[117 104 111 145 140] → 111, 145

[124 119 125 124 121 152 155] → 124, 155

[[110 125 146 131 134]
 [133 102 125 127 124]
 [138 119 123 147 104]] → 125, 147

[150 125 122 151 133 133 105] → 151, 151

[123 128 127 140 135 131 149] → 140, 149

[132  98 125 108 154 116 123] → 108, 154

[105 152 153 151 150 108 108] → 151, 153
---
[[109 106 152 151]
 [100 103 157 153]
 [151 145 107 106]] ⇒ 145

[[112 132 129 124 133 130 136]
 [123 132 104 124 133 130 136]
 [125 132 141 130 133 130 111]] ⇒ 132

[[101 140 140 125 134 127]
 [122 138 126 119 117 134]
 [ 98 135 141 118 135 127]] ⇒ 135

[[105 107 108 145 109]
 [127 133 131 124 132]
 [115 111 110 125 124]] ⇒ 111

[[135 145 113 128 140 152 126]
 [126 156 153 142 126 109 124]
 [103 136 116 128 145 126 121]] ⇒ 136

[[135 131 128 154 112 120 127]
 [137 130 114 127 140 140 112]
 [121 138 115 120 120 138 145]] ⇒ 138
---
[132 141 140 100 118] gives 118
[128 128 127 127 129 151] gives 151
[147 107 105 147 154] gives 154
[128 126 150 158 106 101] gives 101
[108 105 151 106 153 107 104] gives 104
[150 148 111 107 147 149] gives 149
[133 109 139 101 154 113] gives 113
[132 129 102 122 105] gives 105
---
[119 133 150 103 128 124]
119
[144 150 122 108 137 127]
144
[145 147 134 143 100]
145
[121 130 105 115 136 132 115]
121
[122 116 109 107 100 107 124]
122
[151 151 150 105]
151
---
[[128 123 119 128 137 116 122 130]
 [137 116 126 134 139 137 127 116]
 [130 119 126 137 148 124 133 140]
 [113 147 105 117 152 125 136 138]
 [137 123 126 128 143 133 130 113]
 [123 133 124 145 143 120 114 138]
 [128 133 130 131 125 116 127 119]
 [118 126 124 145 150 122 108 132]
 [123 137 120 142 143 122 108 138]
 [113 157 117 115 141 131 130 135]] Out: 128

[[119 118 139 144 130 133 129 143 111 136 148 127 114 122]
 [137 122 126 129 104 147 137 130 122 151 136 139 127 121]
 [118 135 129 126 148 109 120 124 136 107 118 119 130 137]
 [140 123 124 125 103 146 137 126 126 148 131 141 131 121]
 [133 118 130 134 112 144 136 136 117 149 142 138 123 120]
 [119 118 138 142 130 134 130 143 112 135 150 126 115 122]
 [138 139 118 113 126 123 126 112 144 120 106 130 141 133]
 [145 130 119 116 105 140 135 117 136 141 118 140 139 126]
 [117 118 137 145 133 130 128 145 111 134 151 125 113 123]
 [145 134 116 114 113 134 132 112 142 133 114 137 141 129]
 [111 129 135 136 151 114 120 135 124 115 133 117 120 132]
 [118 137 129 126 149 111 119 124 135 105 120 116 130 135]] Out: 119

[[136 122 128 120 128 144 129 128 122 127 128 151 132]
 [128 129 117 119 128 128 138 129 111 140 128 158 127]
 [120 110 128 128 110 135 131 120 121 132 129 136 140]
 [128 119 132 133 126 128 128 131 148 128 133 122 138]
 [128 124 131 130 133 128 129 136 135 137 132 128 123]
 [128 114 128 148 144 128 135 129 121 128 126 121 113]
 [120 125 130 129 128 122 148 128 122 130 131 143 131]] Out: 136

[[111 131 126 135 129 129 125 127 123 136 123]
 [144 122 121 120 128 131 128 132 120 120 128]
 [125 127 122 127 130 134 123 129 118 127 125]
 [131 125 122 124 129 134 125 129 117 124 126]
 [124 127 122 128 130 134 123 129 118 128 125]
 [104 136 135 139 130 123 128 118 132 141 126]
 [157 122 124 110 124 129 131 143 130 109 134]
 [110 132 127 136 129 128 125 125 124 136 123]
 [126 127 122 127 130 134 123 129 117 127 125]
 [104 135 143 141 129 121 131 115 138 144 130]
 [150 121 120 118 130 130 128 135 123 117 129]
 [136 124 122 122 128 133 126 129 118 122 127]] Out: 111

[[149 124 137 130 118 125 128 144]
 [146 127 128 123 144 128 121 140]
 [132 132 129 129 134 130 123 122]
 [115 132 112 127 125 136 121 111]
 [155 131 150 120 130 128 130 125]
 [122 139 102 136 148 124 128 152]
 [152 116 132 124 122 122 133 126]
 [122 117 127 128 120 128 126 121]
 [128 141 145 120 118 135 122 118]
 [132 117 108 121 126 133 127 127]] Out: 149

[[138 119 131 130 137 140 129 126 117 137 134 123]
 [127 132 130 133 128 125 125 129 135 124 125 129]
 [140 116 132 130 139 144 130 125 113 141 135 121]
 [121 134 126 127 123 120 127 130 135 122 125 132]
 [118 137 126 127 121 116 127 132 141 119 122 133]
 [141 116 130 127 136 144 130 123 109 142 136 121]
 [140 116 128 125 134 143 131 123 108 141 136 121]
 [132 129 133 136 133 132 127 132 130 132 124 124]
 [124 133 128 130 126 123 127 130 135 124 124 130]
 [144 110 126 121 134 148 132 119  98 145 141 120]
 [122 129 119 115 114 121 129 123 122 123 131 133]
 [114 137 124 123 119 112 128 132 143 117 123 136]] Out: 138

[[129 128 122 129 122 127 120 135 116 137 128 135]
 [131 120 131 127 126 118 133 136 125 136 122 131]
 [120 124 117 126 119 134 117 134 130 138 142 105]
 [122 119 129 129 113 126 111 125 139 145 121 128]
 [124 120 131 134 131 124 130 129 133 145 120 131]
 [127 114 139 131 122 138 118 139 128 141 127 134]
 [122 128 150 127 121 133 123 127 143 137 135 137]] Out: 129
---
[133 141 154 126 137] ⇒ 154, 154
[121 145 134 136 157 144 142] ⇒ 136, 157
[137 104 103 122 113] ⇒ 103, 137
[129 151 106 104 140 138 121] ⇒ 104, 151
[136 133 154 134 146 129 122] ⇒ 134, 154
[144 121 125 105  99] ⇒ 125, 144
---
[[126 101 129  99]
 [144 112 151 134]
 [149 112 140 131]]: 140

[[121 111 150 144]
 [114 141 147 144]
 [138 108 117 152]]: 117

[[124 134 107 110]
 [122 129 136 114]
 [120 133 119 115]]: 119

[[109 125 107 147]
 [101 125 101 155]
 [103 125 105 151]]: 105

[[156 109 140 120]
 [134 126 139 124]
 [150 125 121 130]]: 121

[[127 136 126 128]
 [104 125 123 128]
 [132 128 141  99]]: 141

[[122 121 121 105]
 [116 136 124 137]
 [154 118 116 157]]: 116

[[ 99 134 135 124]
 [105 131 140 127]
 [110 129 140 122]]: 140

[[128 114 101 129]
 [128 124 129 114]
 [113 120 112 128]]: 112
---
[[112 142 151 112 151]
 [127 143  99 143 117]
 [155 117 149 123 118]] ==> 99, 155

[131 120 105 152 101] ==> 105, 152

[132 130 128 106 118 116 138] ==> 106, 138

[[107 150 138 127 119 137 146]
 [114 108 117 113 142 133 131]
 [134 120 132 123 120 139 114]] ==> 113, 150

[135 138 103 146 124] ==> 103, 146

[[120 137 118 130 133 120 127]
 [127 132 137 123 135 127 115]
 [124 129 130 115 132 130 149]] ==> 123, 149

[[106 128 141 139 153 136 107]
 [109 129 136 142 150 136 101]
 [144 117 123 150 116 114 154]] ==> 142, 154

[136 106 138 134 136] ==> 138, 138
